Small tables with named rows and columns. After each table, cells are looked up by row and column.

tubudil =
	pumazad	fol	kevis	did	kinuv
pagak	0.4	0.8	0.6	0.7	0.8
rogekeg	0.4	0.7	0.7	0.7	0.4
kug	0.4	0.5	0.3	0.7	0.7
fitugap	0.9	0.6	0.6	0.7	0.9
par	0.7	0.3	0.7	0.7	0.7
zitar	0.9	0.5	0.7	0.6	0.7
fami	0.8	0.7	0.7	0.6	0.8
siv	0.3	0.6	0.2	0.8	0.6
lezirov	0.4	0.7	0.5	0.8	0.6
bekupep	0.9	0.4	0.6	0.3	0.6

kinuv of lezirov: 0.6
fol of fami: 0.7
kinuv of fitugap: 0.9
did of fitugap: 0.7
pumazad of fami: 0.8
did of siv: 0.8
fol of kug: 0.5
did of kug: 0.7
kevis of rogekeg: 0.7
fol of rogekeg: 0.7

folile.csv
,kos,banidi
tupel,7760,-33516
miro,64813,36758
getaras,27865,-59225
poseva,5473,6670
tefezo,-19288,-85182
pesala,27606,-33213
befog,14104,19884

What is the kos of tupel in folile?
7760
What is the banidi of befog in folile?
19884
What is the banidi of pesala in folile?
-33213
What is the banidi of miro in folile?
36758
What is the kos of pesala in folile?
27606
What is the kos of miro in folile?
64813
What is the banidi of getaras in folile?
-59225
Which row has the largest banidi? miro

lon:
cols = pepet, ladaf, vimuk, vulavu, zof
mufu: [-11, 27, 20, -25, -16]
gor: [10, 8, 22, 60, -47]
peroke: [-15, -19, -7, 22, 21]
fugafa: [-11, -13, 22, -59, 17]
miviz: [-2, 5, 3, -8, 2]
teladed: [9, 1, -48, -52, -99]
ginipak: [-4, 1, -26, 20, -3]
vetabu: [-31, -16, -7, 75, 26]
kotoben: [-14, 20, -24, -10, -71]
mefegan: [-20, 6, 21, -87, -27]
mola: [-28, -19, -33, -98, -36]

What is the zof of peroke in lon? 21
What is the vimuk of mola in lon? -33
What is the vimuk of kotoben in lon? -24
What is the pepet of gor in lon? 10
What is the pepet of miviz in lon? -2
What is the ladaf of miviz in lon? 5
What is the pepet of mola in lon? -28
What is the pepet of peroke in lon? -15
What is the pepet of vetabu in lon? -31
What is the pepet of mufu in lon? -11
What is the zof of kotoben in lon? -71
What is the ladaf of gor in lon? 8
What is the zof of miviz in lon? 2
What is the ladaf of peroke in lon? -19
What is the zof of mola in lon? -36
What is the vulavu of teladed in lon? -52

besi:
          rup  vavirok  vuti  zatola   dag   dar  gezokep  punul
gamar     647     -398  -384     845   844   782      794   -388
pegapo    227     -868   617     567  -250  -229      178    185
bamomoz  -296      -30  -168     208  -301   951      695    -92
nuku      256     -447   527     574  -290    -1      314    431
kosebol  -950     -451  -236     927   152   931      644   -171

kosebol, dag => 152
gamar, rup => 647
kosebol, punul => -171
gamar, vuti => -384
nuku, vuti => 527
pegapo, dag => -250
bamomoz, vavirok => -30
nuku, punul => 431
bamomoz, zatola => 208
bamomoz, rup => -296
kosebol, zatola => 927
pegapo, rup => 227
kosebol, rup => -950
nuku, vavirok => -447
pegapo, zatola => 567

tuni
cols = pepunaz, kuve, nof, zimibi, gapevab
diniteb: [0.354, 0.361, 0.656, 0.015, 0.561]
gapod: [-0.206, 0.304, -0.091, 0.110, -0.366]
tugil: [-0.001, -0.149, 0.318, 0.010, -0.102]
bok: [-0.542, -0.217, 0.076, -0.059, 0.160]
kosoka: [-0.056, 0.965, 0.048, 0.337, 0.601]
mozozud: [-0.335, 0.202, 0.429, 0.020, 0.053]
mube: [0.725, 0.029, 0.409, 0.273, -0.070]
bivob: [-0.157, -0.260, 0.532, -0.857, 0.010]
vomimum: [-0.054, 0.069, -0.175, 0.477, -0.036]
fof: [0.427, 0.782, 0.296, -0.360, 0.043]
nef: [-0.406, 0.397, -0.051, -0.319, 0.024]

tugil, kuve -> -0.149
bivob, gapevab -> 0.010
gapod, gapevab -> -0.366
bok, nof -> 0.076
bok, kuve -> -0.217
tugil, pepunaz -> -0.001
gapod, pepunaz -> -0.206
mube, nof -> 0.409
vomimum, zimibi -> 0.477
nef, zimibi -> -0.319
bok, pepunaz -> -0.542
diniteb, gapevab -> 0.561
kosoka, nof -> 0.048
vomimum, nof -> -0.175
mube, zimibi -> 0.273
mube, gapevab -> -0.070
vomimum, kuve -> 0.069

fas =
columns: lof, zav
sipubap: [100, 87]
letud: [89, 96]
vad: [255, 67]
gogef: [88, 19]

zav of letud = 96
zav of gogef = 19
lof of gogef = 88
zav of vad = 67
zav of sipubap = 87
lof of letud = 89
lof of sipubap = 100
lof of vad = 255
Row with the largest lof: vad

vimeri =
columns: vumupi, muv, lurip, dolo, fesivam, momoveb, peg, kigode, vev
vibezi: [-30, 19, -12, -32, 32, 22, -28, 39, 8]
dagado: [-32, 61, 26, -27, 63, -12, -24, 61, -16]
fogu: [15, 40, 22, -17, 32, 28, -21, -2, 41]
tak: [-30, 88, 53, -29, 89, -39, -21, 89, -45]
sepefo: [47, 19, 46, 16, 44, -16, -15, 45, 17]
duviz: [11, -57, 4, 75, -3, -56, 28, 72, -19]
ziluka: [-23, 67, -5, -54, 9, 72, -6, -51, 37]
tun: [-26, 9, -20, 21, -22, -12, 32, 34, -5]
rilof: [-28, 16, -34, 75, 70, 43, 1, -37, -58]
zadeba: [75, -23, 46, 68, 16, -54, 41, 50, -50]
lub: [15, -73, -42, 53, -74, 28, 77, -62, -7]
rur: [-28, -26, 10, 45, 44, 7, -28, -29, 10]

rur, kigode: -29
dagado, momoveb: -12
rur, fesivam: 44
rilof, vumupi: -28
lub, vumupi: 15
sepefo, muv: 19
sepefo, momoveb: -16
dagado, dolo: -27
zadeba, lurip: 46
rur, momoveb: 7
rilof, lurip: -34
dagado, vev: -16
Which row has the largest peg? lub

larevos:
columns: rup, tos, piruto, nekosuv, vud, giv, gebop, labom, rola, nanibo
gov: [2.4, 0.3, 4.5, 2.3, 0.9, 0.0, 0.4, 4.4, 1.7, 0.7]
pezu: [2.2, 6.6, -1.0, -1.1, 3.3, 0.5, -0.4, -0.2, 3.7, -3.7]
tokos: [2.5, 2.0, 2.1, 0.6, 1.4, 0.8, 1.2, 3.6, 3.5, -0.4]
gir: [8.2, 3.4, 4.7, 2.1, -0.2, -1.0, 1.8, 8.8, 8.4, -5.8]
lev: [-4.2, -3.2, 1.9, 2.7, 3.0, 3.1, 0.9, -3.0, -5.7, 9.1]
zulisiv: [1.5, -1.3, -0.3, 3.6, 0.7, 3.9, 4.6, -1.8, -0.8, 5.3]
kikuf: [0.0, 1.5, 2.5, -1.1, -1.7, -1.4, -1.3, 4.0, 1.0, 1.1]
doved: [-1.5, -0.5, 2.8, 3.0, 1.5, 1.5, 0.5, 1.4, -1.4, 4.2]
megivep: [4.7, 4.1, 2.2, 2.0, -0.2, -0.2, 1.4, 5.6, 5.9, -3.9]
neselab: [-0.8, -1.1, 2.7, 0.7, 2.8, 1.5, 0.2, -0.1, -1.8, 4.8]
zibov: [0.4, -0.6, 0.2, 1.3, -2.2, 1.3, 2.1, -0.4, -1.5, 4.7]
ginof: [0.8, 0.4, 2.1, 6.0, 4.3, 4.3, 4.1, 3.1, 2.9, 2.0]

rup of doved is -1.5
piruto of neselab is 2.7
rup of zulisiv is 1.5
nekosuv of pezu is -1.1
nekosuv of tokos is 0.6
nekosuv of doved is 3.0
nanibo of neselab is 4.8
piruto of doved is 2.8
nekosuv of zulisiv is 3.6
Which row has the largest piruto? gir

